grid =
[[124 124 123 139 125 151 123 132 121 133 129 127 125]
 [126 134 126 122 125 113 133 125 135 120 116 122 136]
 [122 123 119 137 125 150 123 127 124 128 127 124 123]
 [123 125 124 122 135 125 127 122 123 114 127 118 121]
 [120 124 137 127 120 129 122 126 134 138 128 121 118]
 [126 139 128 125 132 115 141 129 139 122 113 120 142]
 [126 120 117 125 120 131 117 121 119 122 136 123 120]
 [120 122 136 127 120 130 118 124 130 136 131 121 114]
 [121 126 122 127 134 133 129 124 123 116 123 115 122]
 [126 139 127 125 132 115 141 129 138 122 113 119 142]
 [120 124 137 127 120 130 122 125 134 137 128 120 118]
 [124 126 124 124 119 119 125 120 132 120 118 123 125]
 [132 126 135 129 124 111 125 128 135 128 117 140 126]
 [124 135 132 126 126 123 135 130 137 133 123 119 137]
 [125 120 119 127 119 123 118 119 128 120 124 126 120]]
Rows and columns are counted from 0.
(0, 0)	124
(5, 7)	129
(2, 6)	123
(3, 9)	114
(8, 12)	122
(5, 8)	139
(11, 5)	119
(12, 2)	135
(10, 9)	137
(1, 1)	134
(2, 12)	123
(4, 7)	126
(12, 1)	126
(9, 5)	115
(7, 3)	127
(8, 8)	123
(3, 6)	127
(7, 10)	131
(2, 11)	124
(7, 9)	136
(4, 12)	118
(13, 5)	123
(11, 12)	125
(9, 8)	138
(14, 1)	120
(12, 9)	128
(5, 12)	142
(2, 1)	123
(3, 1)	125
(9, 12)	142
(1, 11)	122
(2, 9)	128
(4, 9)	138
(6, 6)	117
(11, 8)	132

W = [134 156 119 134 141 131 134 140 101 128]
W[-10] => 134
W[5] => 131
W[9] => 128

a = [122 128 147 138 131 149 135]
a[-7] -> 122
a[5] -> 149

A = 101  123  137  122  107  112
A[0] -> 101
A[4] -> 107
A[-3] -> 122

M =
[[146 127 133 128 150 131]
 [120 124 124 133 105 129]
 [131 122 156 133 128 132]
 [126 157 128 127 141 107]]
M[0][0] -> 146
M[2][3] -> 133
M[2][1] -> 122
M[1][2] -> 124
M[:, 2] -> [133, 124, 156, 128]
M[2] -> [131, 122, 156, 133, 128, 132]
M[3][2] -> 128
M[3][3] -> 127
M[:, 1] -> [127, 124, 122, 157]
M[2][4] -> 128
M[3][0] -> 126

X =
[[127 123 125 132 123 122 121]
 [129 124 123 139 120 125 122]
 [131 128 129 128 130 123 129]
 [130 128 128 133 121 130 119]
 [132 132 129 126 128 122 130]
 [127 128 131 126 130 128 128]
 [131 118 117 125 124 127 123]
 [135 137 127 125 131 127 130]
 [130 115 117 123 138 128 121]
 [137 119 134 141 131 135 127]
 [127 120 121 120 115 136 137]
 [125 133 127 126 135 130 130]
 [135 133 126 131 135 124 133]
 [134 134 130 127 128 130 131]
 [102 119 116 145 124 142 146]]
X[-15, 0] = 127
X[-14, 1] = 124
X[14] = [102, 119, 116, 145, 124, 142, 146]
X[-2] = [134, 134, 130, 127, 128, 130, 131]
X[2, 4] = 130
X[3, 3] = 133
X[-2, 6] = 131
X[-13, -2] = 123
X[-9, 1] = 118
X[:, -2] = [122, 125, 123, 130, 122, 128, 127, 127, 128, 135, 136, 130, 124, 130, 142]
X[-4] = [125, 133, 127, 126, 135, 130, 130]
X[4, -2] = 122
X[:, -6] = [123, 124, 128, 128, 132, 128, 118, 137, 115, 119, 120, 133, 133, 134, 119]
X[-3, 0] = 135
X[12, 4] = 135
X[-2, 0] = 134
X[-10, -1] = 128
X[2, 6] = 129
X[-4, -4] = 126
X[9, 3] = 141
X[7] = [135, 137, 127, 125, 131, 127, 130]
X[8, 1] = 115
X[12, 6] = 133
X[-1, -3] = 124
X[:, -3] = [123, 120, 130, 121, 128, 130, 124, 131, 138, 131, 115, 135, 135, 128, 124]
X[-15, 2] = 125
X[11, -1] = 130
X[-6, -6] = 119
X[5] = [127, 128, 131, 126, 130, 128, 128]
X[-9, -2] = 127
X[9, -5] = 134

m =
[[137 128 128 109]
 [118 151 109 128]
 [109 134 118 151]
 [128 128 128 150]
 [124 128 106 135]
 [128 149 113 129]
 [107 128 128 151]
 [108 132 129 141]
 [123 141 127 121]
 [124 128 145 121]
 [119 151 108 134]
 [126 145 109 132]]
Rows and columns are counted from 0.
row 0 col 0 => 137
row 9 col 0 => 124
row 3 col 2 => 128
row 8 col 3 => 121
row 11 col 1 => 145
row 1 col 1 => 151
row 9 col 2 => 145
row 6 col 2 => 128
row 10 col 0 => 119
row 0 col 1 => 128
row 2 col 1 => 134
row 3 col 1 => 128
row 7 col 1 => 132
row 2 col 0 => 109
row 6 col 0 => 107
row 7 col 0 => 108
